In the data rows, zero lies at 4.5, halfway between 4 and 5.
Here are some numbered points:
[1 4 6 5 6 4 3 7 6 4 4 4] 0
[6 5 4 3 4 5 5 5 4 2 5 7] 1
[4 5 7 3 2 5 4 6 4 1 3 5] 2
[5 6 5 3 4 6 4 4 3 2 5 6] 3
[5 4 2 3 6 5 5 4 3 7 6 3] 4
[5 2 5 6 5 6 4 3 7 7 4 3] 5
[5 5 7 3 2 5 4 6 4 3 4 7] 6
[5 5 5 4 4 5 4 4 4 2 4 7] 7
[5 6 5 3 4 6 5 5 3 2 6 6] 8
[5 4 3 3 4 5 3 5 3 4 8 5] 9
[5 3 2 5 5 5 4 2 6 7 4 4] 10
[5 5 3 3 5 6 4 4 4 6 7 3] 11
[4 6 3 1 6 5 6 5 2 5 7 6] 12
[4 3 0 6 5 5 5 2 6 7 5 4] 13
[8 7 6 6 4 1 5 4 4 4 1 4] 14
[5 4 1 4 5 5 5 2 3 7 6 4] 15
[3 1 4 5 4 5 3 4 8 7 3 5] 16
[8 6 7 6 2 2 7 5 5 3 2 5] 17
[6 6 5 3 2 4 5 5 6 2 6 6] 18
[6 6 6 6 3 2 4 5 4 7 6 4] 19
[5 5 3 5 5 5 5 4 3 7 6 4] 20
[2 5 5 5 4 3 7 7 6 4 3 1] 21
[1 6 6 5 4 4 5 8 6 5 3 2] 22
[5 2 4 5 6 5 4 3 6 7 4 4] 23
[1 4 6 5 6 4 1 8 6 4 4 2] 24
[3 5 3 5 2 5 8 6 5 4 1 1] 25
[2 3 5 6 4 3 2 7 7 4 4 4] 26
[7 5 6 5 2 4 5 3 5 3 1 7] 27
[4 2 4 5 5 5 5 3 6 7 7 4] 28
[2 8 8 5 5 4 1 3 6 4 4 1] 29
[8 5 6 6 1 5 5 4 5 3 2 6] 30
[0 4 6 5 5 4 5 8 7 4 5 1] 31
[5 3 3 5 6 5 4 4 6 6 6 4] 32
[6 5 5 2 3 5 4 5 4 2 4 6] 33
[4 2 3 6 5 5 5 3 6 7 6 5] 34
[3 3 4 5 5 5 3 3 7 6 4 4] 35
[5 5 6 3 2 4 5 4 8 3 3 7] 36
[5 6 6 1 3 5 5 6 4 2 6 7] 37
[6 6 4 3 3 5 5 4 4 4 3 6] 38
[4 8 7 6 6 7 3 3 4 3 3 2] 39
[1 5 7 6 5 4 6 7 5 6 3 1] 40
[5 5 3 4 6 4 4 5 2 6 7 5] 41
[5 6 4 2 5 4 6 6 5 5 7 3] 42
[7 5 4 6 2 3 5 4 5 3 2 6] 43
[5 5 5 3 3 6 5 5 4 2 5 8] 44
[5 7 6 2 4 6 5 4 3 3 5 6] 45
[5 5 6 2 3 5 4 5 2 2 3 7] 46
[5 5 5 7 8 6 4 3 1 3 4 3] 47
[5 4 2 5 6 5 4 3 2 5 6 3] 48
[3 2 4 7 5 5 4 4 6 6 4 4] 49
[8 5 7 5 3 2 5 4 4 3 2 5] 50
[5 5 6 3 4 5 5 4 4 1 5 6] 51
[2 6 7 5 5 4 8 4 5 5 1 0] 52
[9 6 6 6 3 2 4 5 3 5 2 2] 53
[7 6 4 2 4 4 5 5 3 3 7 5] 54
[5 4 5 3 5 5 5 6 3 4 6 6] 55
[4 4 2 4 5 6 5 4 2 4 7 4] 56
[6 6 6 3 0 4 5 5 5 3 4 8] 57
[5 6 3 4 4 6 5 4 2 1 7 4] 58
[1 2 6 5 5 3 4 7 6 4 4 4] 59
[5 7 5 2 4 6 5 4 4 2 5 8] 60
[6 5 6 4 1 3 6 5 4 3 2 4] 61
[7 6 6 5 0 5 5 4 7 4 2 5] 62
[5 4 6 5 1 4 5 5 4 2 5 7] 63
[7 7 6 6 6 2 3 5 5 4 3 3] 64
[7 5 7 4 2 3 5 3 3 4 2 6] 65
[5 8 5 5 6 3 1 4 5 3 2 2] 66
[5 9 5 2 3 6 5 5 3 2 5 6] 67
[4 5 3 2 5 6 5 5 3 3 7 5] 68
[5 5 3 3 5 4 4 3 3 5 9 5] 69
[3 2 5 6 6 5 3 4 7 6 4 4] 70
[3 2 3 7 5 6 4 4 6 6 4 4] 71
[5 5 7 3 2 4 4 5 3 3 4 6] 72
[1 3 5 6 7 2 4 7 7 4 4 2] 73
[7 7 6 6 4 1 3 4 7 5 3 3] 74
[5 6 6 3 5 4 6 4 4 2 6 7] 75
[6 6 6 2 2 5 4 6 4 2 4 7] 76
[3 5 5 5 3 3 6 8 4 4 4 0] 77
[5 5 6 4 3 4 5 6 5 3 5 6] 78
[3 1 4 4 5 5 5 3 6 8 5 5] 79
[5 6 6 4 3 4 5 4 4 3 4 6] 80
[5 5 6 3 4 9 7 4 6 3 1 4] 81
[8 9 7 6 6 3 3 5 4 3 3 2] 82
[6 4 2 4 5 4 7 3 4 8 6 3] 83
[4 3 4 5 6 5 4 3 4 7 6 4] 84
[2 1 6 6 6 6 5 6 6 7 5 4] 85
[4 6 4 1 3 5 4 5 3 3 5 6] 86
[4 3 4 7 8 4 5 2 1 3 4 4] 87
[5 5 6 2 5 5 2 5 4 2 5 6] 88
[2 2 5 5 5 6 3 4 8 6 4 5] 89
[5 5 2 3 5 4 4 4 4 5 6 4] 90
[2 4 5 5 6 4 5 7 7 1 4 4] 91
[3 2 4 8 4 4 3 4 7 5 4 4] 92
[6 7 6 7 4 3 2 5 5 4 3 3] 93
[4 2 3 7 4 5 4 3 5 8 6 2] 94
[5 5 3 3 6 6 6 4 4 6 6 4] 95
[5 4 2 3 5 5 5 2 3 4 7 5] 96
[4 4 3 2 5 6 4 4 1 5 8 5] 97
[6 5 4 1 4 5 5 5 3 3 6 8] 98
[5 5 2 4 5 5 4 3 3 7 7 4] 99
[5 6 3 2 4 4 4 5 4 4 6 4] 100
[5 4 3 4 5 4 6 4 4 5 7 4] 101
[4 6 4 2 5 5 5 5 4 5 7 6] 102
[0 4 6 5 5 4 5 9 7 4 4 3] 103
[6 3 3 6 5 5 4 2 2 6 5 5] 104
[5 3 2 5 6 5 4 3 5 7 5 4] 105
[5 4 2 4 6 5 5 4 3 5 5 4] 106
[6 4 2 4 6 5 5 3 3 7 6 4] 107
[4 3 6 8 7 5 5 2 2 4 1 3] 108
[2 2 4 6 6 4 5 4 6 7 4 5] 109
[4 3 2 5 5 5 6 3 4 7 5 4] 110
[7 6 8 3 3 4 5 5 5 2 4 7] 111
[2 1 5 5 7 5 3 5 7 3 4 5] 112
[5 8 6 5 5 3 3 4 5 4 4 3] 113
[4 6 5 1 4 5 5 3 4 1 5 6] 114
[6 6 6 4 2 3 7 4 3 2 2 6] 115
[4 0 4 8 2 5 3 4 8 6 4 4] 116
[6 7 6 6 4 2 3 5 3 4 3 2] 117
[1 2 5 6 5 5 3 6 9 5 4 4] 118
[6 6 5 2 4 5 6 5 3 2 6 6] 119
[6 7 7 7 4 2 4 4 5 4 3 3] 120
[3 7 9 7 7 5 2 3 5 5 5 3] 121
[6 6 5 5 2 3 4 4 5 4 2 8] 122
[4 3 3 6 5 6 5 5 5 7 6 5] 123
[3 3 4 3 5 5 3 3 7 6 4 5] 124
[4 3 5 9 7 5 5 4 2 3 4 4] 125
[5 3 3 5 4 3 4 2 6 7 5 5] 126
[2 5 9 8 6 7 3 2 5 3 4 4] 127
[5 6 4 2 4 5 5 3 2 3 6 6] 128
[4 1 3 4 6 4 4 3 5 8 5 5] 129
[5 6 5 4 3 5 5 5 4 2 6 6] 130
[5 2 2 5 5 5 2 5 5 7 5 5] 131
[0 5 6 6 5 4 5 7 6 5 3 2] 132
[8 7 6 5 3 2 5 9 4 3 1 3] 133
[4 4 2 4 6 4 7 3 4 6 5 4] 134
[5 4 2 4 5 3 5 1 3 6 6 3] 135
[7 8 6 6 6 3 2 4 5 3 4 1] 136
[3 4 8 8 5 6 3 1 3 4 3 4] 137
[5 3 1 6 5 4 5 2 4 8 5 4] 138
[3 2 4 6 5 4 3 3 7 6 4 5] 139
[3 1 4 6 5 6 3 5 7 7 4 5] 140
[5 8 7 6 6 3 1 4 4 4 3 3] 141
[5 6 4 3 4 7 6 5 3 3 6 5] 142
[0 4 6 5 5 3 5 7 7 3 4 3] 143
[6 6 6 2 2 5 5 5 4 2 4 7] 144
[5 5 4 3 5 5 5 5 1 3 7 6] 145
[5 5 4 3 2 4 4 4 4 3 4 7] 146
[3 6 6 6 5 4 7 7 5 4 3 0] 147
[4 5 5 5 4 7 8 4 4 4 1 2] 148
[4 6 4 3 4 6 6 5 3 4 7 4] 149
[5 6 5 2 4 5 5 5 4 3 5 7] 150
[4 6 5 2 6 6 5 4 1 3 6 9] 151
[4 4 4 2 4 5 5 5 3 3 7 5] 152
[5 4 4 6 8 6 5 6 2 1 4 3] 153
[3 2 4 5 6 5 2 4 6 6 4 4] 154
[5 8 7 8 6 2 3 4 5 4 3 2] 155
[6 6 2 4 5 5 5 4 3 9 6 4] 156
[4 5 2 4 5 5 6 3 4 7 7 4] 157
[6 1 2 5 5 5 5 3 5 7 5 4] 158
[5 9 7 6 5 2 2 4 4 4 3 2] 159
[5 3 3 5 5 6 4 3 4 7 5 5] 160
[7 5 6 5 3 2 6 4 4 3 2 6] 161
[3 4 9 8 5 6 4 1 3 4 3 4] 162
Which point above is nearest to each new point by angle, seen from the average point of the numbered points? Its number follows each.
[2 2 5 6 5 5 3 7 8 5 5 5] >> 118
[8 6 6 6 2 2 5 5 5 3 4 4] >> 17
[6 5 7 7 2 5 5 5 3 3 5 7] >> 63
[6 5 8 3 1 4 5 4 4 3 4 6] >> 72
[4 5 3 3 4 4 5 4 1 4 7 6] >> 145
[4 5 3 3 5 4 6 5 4 6 4 4] >> 134
[5 6 2 3 5 4 5 5 4 7 6 4] >> 156
[4 1 4 6 7 5 4 3 6 6 4 4] >> 23
[4 3 3 5 5 4 7 3 4 8 6 4] >> 110
[3 2 3 6 5 4 3 4 8 6 4 5] >> 139
[5 4 2 3 5 4 5 4 3 6 6 4] >> 4
[4 5 5 5 2 6 8 6 5 5 2 0] >> 25
[1 4 5 5 9 3 4 8 7 4 4 3] >> 73
[4 5 6 7 5 4 6 7 6 4 3 1] >> 147
[4 5 3 4 5 5 4 5 3 6 8 5] >> 41
[8 7 6 7 3 3 5 5 5 4 0 4] >> 14
[4 2 3 6 5 5 4 4 6 7 5 5] >> 34
[1 0 5 6 3 5 3 6 9 5 4 4] >> 118
[6 5 5 5 4 3 4 7 4 3 2 6] >> 133
[7 5 4 5 2 4 5 4 4 5 2 6] >> 43
[7 5 3 3 4 5 5 5 2 3 7 5] >> 54
[4 5 3 3 5 5 4 5 3 5 7 4] >> 97
[4 2 5 8 6 6 6 3 0 3 4 4] >> 125
[4 1 4 3 5 4 4 4 7 7 3 4] >> 16
[5 7 3 3 4 6 5 4 3 5 7 5] >> 149
[2 7 8 6 6 4 2 3 3 4 4 3] >> 121
[3 3 3 9 7 5 6 4 2 4 5 3] >> 125
[3 7 8 4 6 4 1 3 5 4 4 2] >> 29
[7 5 6 5 2 4 5 5 4 2 3 6] >> 30
[4 6 3 2 6 5 6 4 3 4 7 5] >> 12
[6 8 6 6 4 0 3 5 4 5 3 2] >> 117
[1 3 5 5 5 4 3 6 8 5 4 4] >> 118
[4 7 5 0 3 5 5 5 3 4 6 6] >> 86
[3 2 4 6 6 2 4 4 8 5 4 5] >> 139
[3 1 6 6 7 5 3 5 8 5 3 4] >> 70
[5 4 2 3 5 5 5 3 3 6 5 4] >> 15
[3 5 4 2 5 6 5 6 4 3 6 6] >> 68
[6 6 2 2 6 5 4 5 3 5 7 4] >> 90
[3 6 4 3 4 5 5 6 3 2 6 6] >> 8
[4 6 6 6 1 2 6 5 4 4 2 5] >> 61
[1 2 5 6 5 4 4 5 8 4 4 5] >> 118
[4 5 5 6 5 4 7 8 5 5 3 1] >> 147
[2 2 5 6 5 5 3 6 9 5 3 3] >> 118
[3 2 4 5 5 6 3 5 7 6 4 5] >> 140
[5 6 5 4 3 5 5 4 4 2 6 6] >> 130
[5 6 3 3 5 6 4 5 1 3 7 6] >> 145
[1 4 4 5 5 4 5 8 6 5 4 1] >> 31
[5 4 3 4 5 5 4 4 3 2 7 5] >> 58
[5 4 2 4 7 4 5 3 1 6 4 4] >> 106
[4 2 3 7 6 5 7 3 5 6 6 4] >> 34
[5 5 5 5 2 6 8 7 6 6 1 1] >> 25
[5 5 3 3 6 5 4 4 3 5 8 5] >> 69
[7 4 6 5 2 4 5 5 4 3 3 6] >> 30
[7 5 3 3 6 5 6 4 4 6 7 4] >> 95
[4 0 1 5 6 5 5 4 4 7 5 4] >> 158
[9 5 4 3 6 5 6 5 2 3 7 4] >> 54
[4 0 1 6 3 4 4 2 6 7 2 4] >> 10
[2 2 5 6 6 4 4 6 8 6 2 4] >> 118
[5 9 7 6 6 2 3 3 1 4 6 2] >> 159
[5 0 2 5 5 5 4 3 5 5 4 5] >> 158
[4 4 2 5 5 5 4 4 2 6 5 4] >> 48
[4 6 5 3 5 6 5 5 4 3 6 6] >> 8
[5 5 6 2 2 5 8 6 4 2 4 7] >> 144
[4 6 4 2 4 5 4 5 3 4 6 6] >> 86
[2 2 5 6 5 4 3 4 9 5 4 4] >> 118
[2 2 4 5 6 5 5 4 7 6 4 4] >> 109
[2 2 5 5 4 5 3 6 8 5 4 4] >> 118
[4 2 3 5 5 5 5 2 6 7 6 5] >> 34
[5 6 3 2 6 4 4 2 2 5 8 4] >> 69
[6 5 6 4 0 6 5 5 4 3 4 7] >> 57
[5 5 5 5 3 5 8 6 4 6 2 0] >> 25
[5 5 5 4 4 5 5 5 4 3 6 7] >> 44
[1 2 2 5 5 4 3 6 7 4 5 3] >> 118
[1 4 6 5 5 5 3 6 8 5 4 4] >> 118
[1 3 5 6 5 5 3 6 8 5 5 4] >> 118
[2 3 6 5 6 6 3 6 8 5 4 4] >> 118
